(in the rows, 128 means zero)
The rows below fall into families. The same turns and mirrors carry the whole set onto itself and the rows of a family onto each other. For each named row, which other rows are in its family? Write them in the order they are listed.
These 40 rows form 5 families of 8 rows each.
luz: [108 130  99 121  98 130 176 126 123 148 110]
Pemi: [118 133 110 118  99 121 173 139 125 155 124]
Saz: [115 128 112 133 120 121 169 119  90 119 131]
baro: [123 127 101 118 117 102 167 120 103 123 124]
Fep: [129 136 113 131 126 115 166 127 100 117 126]
tez: [121 146 119 125 101 138 153 135 112 144 125]
Rimob: [105 118 105 128 113 115 183 128  95 119 125]
nutom: [106 134  97 112  92 123 171 136 121 147 120]
sez: [117 135 121 127 126 118 160 128  95 115 126]
Zezud: [122 128 108 127  90 128 156 131 116 147 134]
Bos: [118 133 111 124 124 117 151 122  94 117 123]
vudib: [114 130 114 130  94 139 149 136 112 144 132]
kita: [ 98 133 106 125 103 143 167 132 116 142 108]
Fiba: [112 133 116 131 127 125 167 140  98 112 119]
bifet: [111 141 111 129 108 145 156 120 114 143 114]
forur: [117 123 106 129 114 111 179 118  96 122 130]
deku: [109 123 109 119 115 104 182 136 105 119 121]
lage: [125 131 113 123 119 103 171 122 103 121 128]
Binot: [ 99 126 109 121 122 122 159 137  93 114 115]
fali: [105 124 110 127  91 138 158 145 113 144 127]
burok: [103 132 115 119 102 133 169 150 119 150 118]
bulet: [104 138 116 122  97 141 162 149 113 142 117]
Dezan: [104 114 101 122 117 110 168 132 118 117 115]
mogad: [110 133 107 117  91 126 174 144 121 147 118]
ref: [ 95 137 106 117  99 140 160 143 113 141 117]
muni: [125 129 104 125 119 105 181 132 107 120 122]
dadaz: [120 120 103 124 118 106 162 119 118 120 123]
fodot: [108 125 107 125 120 115 182 145 104 115 116]
Patuk: [111 140 122 125 109 140 155 142 114 148 123]
lunod: [104 119 100 115 114 107 175 135 102 119 116]
suv: [121 138 104 125 103 131 165 113 120 149 117]
par: [123 143 102 117  97 124 158 122 118 149 129]
pivug: [126 141 117 124 105 128 158 131 119 154 128]
galud: [111 146 111 122 104 141 148 129 110 143 125]
rebu: [112 121 105 124  87 127 165 140 119 147 129]
bura: [116 126 111 130 125 119 149 121 111 115 122]
Gup: [128 141 110 120  93 123 165 131 120 150 126]
bosin: [101 127 118 123 122 119 171 141  97 113 119]
Gem: [100 119 110 127 123 123 155 133 111 112 115]
muzul: [102 124 112 132 118 125 173 129  89 116 125]

The rest of the family of Gem: luz, kita, bifet, Dezan, dadaz, suv, bura
The rest of the family of rebu: Saz, Rimob, Zezud, vudib, forur, fali, muzul
The rest of the family of bulet: tez, sez, deku, lage, mogad, Gup, bosin
The rest of the family of muni: Pemi, Fep, Fiba, burok, fodot, Patuk, pivug

The rows below fall into families. The same turns and mirrors carry the whole set onto itself and the rows of a family onto each other. For each named row, which other rows are in its family? Write them in the order they are listed.
These 15 rows form 3 families of 5 rows each.
susap: [126 144 132 113 152 133 118 150]
vig: [128 124 124 125 143 122 138 123]
bava: [120 111 117 127 122 124 125 131]
tafam: [120 119 113 118 131 126 135 124]
Lepe: [127 136 124 115 152 128 136 128]
fizo: [118 131 125 114 131 136 106 159]
timep: [115 116 113 118 118 131 116 144]
Bugip: [110 126 119 121 129 125 100 152]
soro: [126 136 135 122 142 132 108 158]
roged: [131 139 136 122 155 127 126 140]
Sisod: [119 118 124 125 121 130 107 153]
lifi: [121 142 127 119 159 120 123 132]
Lifef: [117 126 115 122 144 116 130 120]
latem: [117 142 129 119 150 125 105 152]
merim: [110 116 110 124 125 119 115 132]

The rest of the family of roged: vig, bava, soro, Sisod
The rest of the family of tafam: susap, Lepe, fizo, timep

The rows below fall into families. The same turns and mirrors carry the whole set onto itself and the rows of a family onto each other. For each named row, which other rows are in its family? Write them in the order they are listed.
These 30 rows form 5 families of 6 rows each.
Gik: [127 138 144 137 123 116 127 141 144 118 107 133 139]
Nub: [126 125 142 145 112 142 133 140 133 135 124 125 131]
vozud: [112 139 124 115 138 152 136 122 117 119 112 134 133]
lovaz: [114 146 140 133 111 137 114 152 128 115 126 133 130]
pas: [112 137 145 135 119 130 115 156 125 119 127 133 137]
nibar: [112 148 132 110 121 133 153 122 124 128 115 151 127]
Buda: [114 139 119 114 131 143 132 140 128 145 105 151 125]
kupiz: [128 140 141 136 127 119 131 146 140 112 112 129 145]
Lov: [107 140 124 113 131 141 139 131 133 144 111 156 126]
ded: [126 125 147 145 119 137 127 140 133 131 124 124 140]
tufup: [123 131 147 141 125 115 128 144 133 118 115 130 143]
tupur: [116 139 143 138 108 132 116 150 124 119 129 133 137]
galuz: [112 142 130 112 133 154 141 118 120 125 113 142 130]
ler: [108 144 125 118 140 148 139 120 123 121 113 145 125]
Vafud: [111 134 121 114 133 138 130 133 132 137 103 159 126]
biget: [117 137 134 115 139 152 141 118 121 120 111 140 128]
gol: [124 132 145 136 120 116 119 146 140 120 115 134 141]
Zar: [111 133 119 112 130 139 134 135 133 147 105 151 134]
Mas: [127 128 146 145 117 137 134 136 129 132 130 126 142]
tes: [115 149 132 105 114 131 149 127 118 127 112 148 138]
Fosos: [118 144 125 114 140 147 136 124 118 116 107 136 125]
gav: [114 150 136 112 114 137 147 128 116 132 113 157 131]
Fego: [124 133 143 134 130 117 120 143 143 118 116 133 144]
tarep: [115 141 133 132 116 137 116 160 130 119 130 132 135]
domul: [122 149 134 108 116 132 153 128 119 132 110 146 129]
matut: [122 122 145 142 114 132 132 146 128 133 129 128 136]
zuput: [111 150 129 108 117 135 143 125 121 129 110 156 133]
sako: [129 126 137 142 111 135 140 145 132 134 127 127 139]
ruf: [114 140 137 134 109 129 115 152 125 121 133 138 136]
zat: [112 134 121 111 133 141 135 125 134 138 104 153 129]

The rest of the family of Vafud: biget, Mas, gav, Fego, ruf
The rest of the family of tufup: pas, nibar, Lov, ler, matut
The rest of the family of zat: ded, tupur, galuz, gol, zuput

The rows below fall into families. The same turns and mirrors carry the whole set onto itself and the rows of a family onto each other. For each named row, which other rows are in its family? Write them in the order they are listed.
These 18 rows form 3 families of 6 rows each.
lok: [122 146 110 116 131 111 148 113 139 122 150]
zos: [127 142 143 123 135 118 133 125 114 121 141]
Kedo: [132 123 120 118 150 123 128 101 142 140 150]
fad: [122 131 127 118 137 118 129  96 140 102 128]
Zab: [136 125 128 122 146 122 127 104 144 139 148]
vodo: [128 133 126 118 137 119 127  96 137 106 120]
dalo: [135 139 100 113 148 123 131 113 114 136 131]
Dele: [124 136 139 121 138 121 130 129 112 117 136]
neti: [132 143 106 111 149 122 131 112 109 137 135]
bikez: [134 132 132  87 154 120 133 118 135 124 129]
pudol: [127 149 113 110 130 109 150 118 141 121 145]
tipu: [137 146 105 115 145 121 132 109 111 134 129]
nator: [120 142 140 120 136 117 133 124 112 114 140]
puviz: [131 123 119 125 144 124 127 106 145 138 147]
geg: [131 127 129  90 156 124 130 124 130 127 130]
tano: [129 128 134  89 157 122 129 117 127 122 130]
zazaf: [122 131 125 118 136 121 128 104 137 101 121]
Roba: [123 142 112 116 129 112 148 121 143 117 146]

The rest of the family of Roba: dalo, Dele, puviz, geg, zazaf
The rest of the family of Kedo: lok, fad, neti, nator, tano

